(in the rows, 128 means zero)
One hidden turn or mirror swaps the rows below in pairs. Which row is each named row swapped with?
The rows were stretched afterwards, more along some directions than others.
senag: [111 136 117 108 108 136 128 157 102 127 140 136  98 118 106  81 125 129
 150 106 142 162]
Miba: [130 123 128 175 156 155 117  79 150 121 133 140 139 136  83 159 129 138
 102 141 135  89]
Zenit: [153 114 124 126 141 142 129 119  88  94 128  77  84  95 121 113 111 151
 137  95  96 144]
votud: [144 135 148 115 100 125 141 123 124 116 132  88 145 126 122 108 147 157
 116 135 139 169]
neton: [ 87 119 137 168 143 136 160 113 141 144 146 141 117 118 115 146  83 134
 117 118 143 115]
sol: [126 140 148 104 128 120 101 140 139 105 117  71 120 129 135 103 102 119
 140 132 144 127]
nazo: [127 120 152 151 139 149 166 136 138 117 130  93 142 145 149 151 130 153
 100 161 107 118]
tizu: [138 155 130 109  82 124 148  92 148 132 124 149 126 146 129 131 119  88
 144 132 114 100]
tul: [140 142 107 107 116 134 122 112 145 118 168  91 139 129 124 102 101 142
 151 149 138 152]
Sif: [138 126 115 176 110 115 116 107 178 126 134 147 190 152 107 112 133 121
 139 123 148 122]
nekad: [152 102 111 151 128 108 122 111  98 109 104 107  94 144 128 103 109  93
 137  80 117 101]
Bina: [160  97 111 140 124 102 141 105  96 112 102 118  92 149 123  94 117  93
 136  77 126 107]
bonav: [ 77 114 135 154 139 148 158 127 135 143 142 132 121 112 134 146  93 144
 124 123 135 116]
selop: [146 110 129 111 131 150 145 132  81  96 126  82  79 103 127 113 116 150
 143 101  99 153]
pom: [123 110 164  95 128 143 136 113 114 117 102 134  78 133 146 156 131 138
 133 130 154  93]
kadab: [129 131 132 160 165 148 111  84 156 113 137 143 139 136  85 148 126 123
 119 139 138  95]
lolom: [148 116 112 178 125 112 117 112 171 126 133 153 197 153 106 107 138 119
 136 125 125 132]
Doma: [153 158 133  93  74 139 107 131 120 107  98 117 115 140 156 135 151 133
 133 132 113 110]
fon: [131 129 131 172 162 152 115  81 156 116 135 136 138 130  79 151 123 131
 106 137 135  93]
roko: [122 144 166  71  96 105 168 141 150 134 104 119 124 116 114 106 120  87
 157 108 136 137]
Ruf: [ 83 120 135 159 138 137 167 123 135 140 149 134 124 112 127 144  87 137
 115 126 145 133]
vadul: [134 128 100  96 117 143 123 109 141 117 162  91 136 125 137 116  94 158
 156 148 131 146]
lazup: [ 88 113 130 168 141 144 160 120 131 145 147 135 128 118 122 148  89 145
 114 121 139 121]
les: [134 119 133 165 161 161 100  83 149 116 135 138 135 136  86 147 130 141
 106 142 143  94]
sobe: [105 121 114 101 112 154 121 153  95 126 130 122  89 123 123  83 114 134
 184 105 155 135]
nipok: [120 152 152  87 115 117 108 150 134  97 126  71 117 116 141  99  98 129
 158 132 143 136]
leve: [137 128 160 108 125 146 120 102 121 107 109 133  73 145 146 149 132 139
  98 138 149 105]
Rofi: [133 121 136 172 167 147 118  83 158 120 135 147 143 130  86 156 127 129
  99 144 145  94]
Rafi: [ 82 109 134 158 137 137 159 122 132 141 141 140 116 121 127 143  91 136
 118 117 130 117]
mopi: [141 127 147 105  92 121 136 126 122 111 132  89 138 130 124 111 133 168
 126 135 139 163]
sozas: [137 118 132 175 158 148 111  78 149 119 133 141 134 135  78 151 132 134
  92 139 144  99]
ges: [121 106 123  99 116 106 178 150 120 120 126 119 138 113 151  89 150 112
 162  98 110 141]
popuf: [117 118 139 153 134 129 172 138 128 114 133  78 140 135 154 147 124 148
  98 153 121 125]
zivo: [123 105 128 101 122 113 181 150 119 120 128 127 132 112 149  83 152 108
 164 102 112 141]
duk: [146 154 125 123  98 128 146  94 145 135 131 145 132 137 139 121 125  81
 149 143 113 107]
nup: [164 156 140  98  74 152 119 130 113 107 108 123 106 139 147 124 165 127
 122 131 122 117]
vomob: [126 107 128  95 114 118 176 149 117 116 128 130 128 116 150  80 153 108
 166 103 115 139]
Febip: [140 120 143 106  95 121 132 123 122 107 132  88 142 126 129 113 133 172
 128 138 137 158]
gasu: [142  86 100 141 117 102 119 109  90 117 105 116  99 149 126 106 103 109
 148  68 121 101]
rirak: [ 80 119 135 163 142 140 160 116 149 141 152 140 128 116 122 143  93 141
 116 124 138 124]
subud: [132 126 133 171 162 153 113  84 151 120 134 139 130 131  84 153 121 134
 104 137 142  84]
Sosem: [138 120 126 168 160 150 113  80 150 116 129 140 141 132  89 158 127 136
 102 143 144  91]
Rul: [ 85 117 135 165 140 134 164 112 142 139 143 133 121 118 119 149  83 141
 114 115 135 117]
Dek: [126 105 129  97 110 119 181 149 116 117 132 127 130 115 150  73 155 108
 160 108 122 147]
sog: [ 97 119 124  83 109 109 162 152 133 125 135 107 122 123 140 104 113 130
 184 133 150 178]
Luf: [145 164 132 117  95 134 148  91 146 129 139 149 128 127 127 120 129  74
 147 154 118 126]
tegi: [ 91 120 127 161 134 136 156 116 131 142 143 137 122 130 123 144  86 142
 114 110 129 120]
zoga: [135 122 165 102 117 116 127 113 117 103 103 130  63 133 133 140 124 123
 108 125 148 102]
Mapa: [133 128 166  99 113 140 129 115 112 116  94 127  71 146 150 158 131 140
  96 135 145  87]
maba: [101 125 107 113 122 135 121 147 109 121 146 139  98 119 105  80 112 118
 190 103 157 152]
Mor: [107 124 124  88 112 115 167 148 125 121 140 105 113 128 136  92 122 115
 176 129 161 184]
Kudir: [ 94 134 103  99 105 134 124 153 108 126 136 135 107 128 113  96 110 118
 193 109 144 142]
nites: [145 132 150 109  91 122 138 127 123 116 132  92 142 129 120 112 138 166
 120 131 141 162]
zezil: [142 119 129 169 108 110 135 120 172 128 140 156 191 150 108 109 135 124
 140 126 157 127]
fimo: [127 109 141 154 131 129 175 146 124 118 136  92 149 136 154 139 128 160
 101 151 124 125]
sev: [126 144 165  65  89 111 149 142 154 123 103 129 127 119 117 114 122 100
 163 113 131 139]
Laset: [125 115 151 138 120 135 171 150 126 117 138  82 149 140 159 144 125 151
 108 148 126 128]
Lufu: [138 126 118 167  97 111 120 120 179 125 143 160 189 156  96 116 120 122
 156 111 133 124]
sekor: [124 144 157  98 142 136 103 140 133 101 123  78 112 122 141  94 123 117
 128 144 140 135]
ril: [127 137 105 113 136 147 118 103 141 105 172  94 126 119 121 104  97 148
 162 148 128 156]

Swapped with nites: zivo
Swapped with sog: nup
Swapped with maba: Mapa
Swapped with Lufu: nazo
Swapped with Mor: Doma
Swapped with Miba: rirak

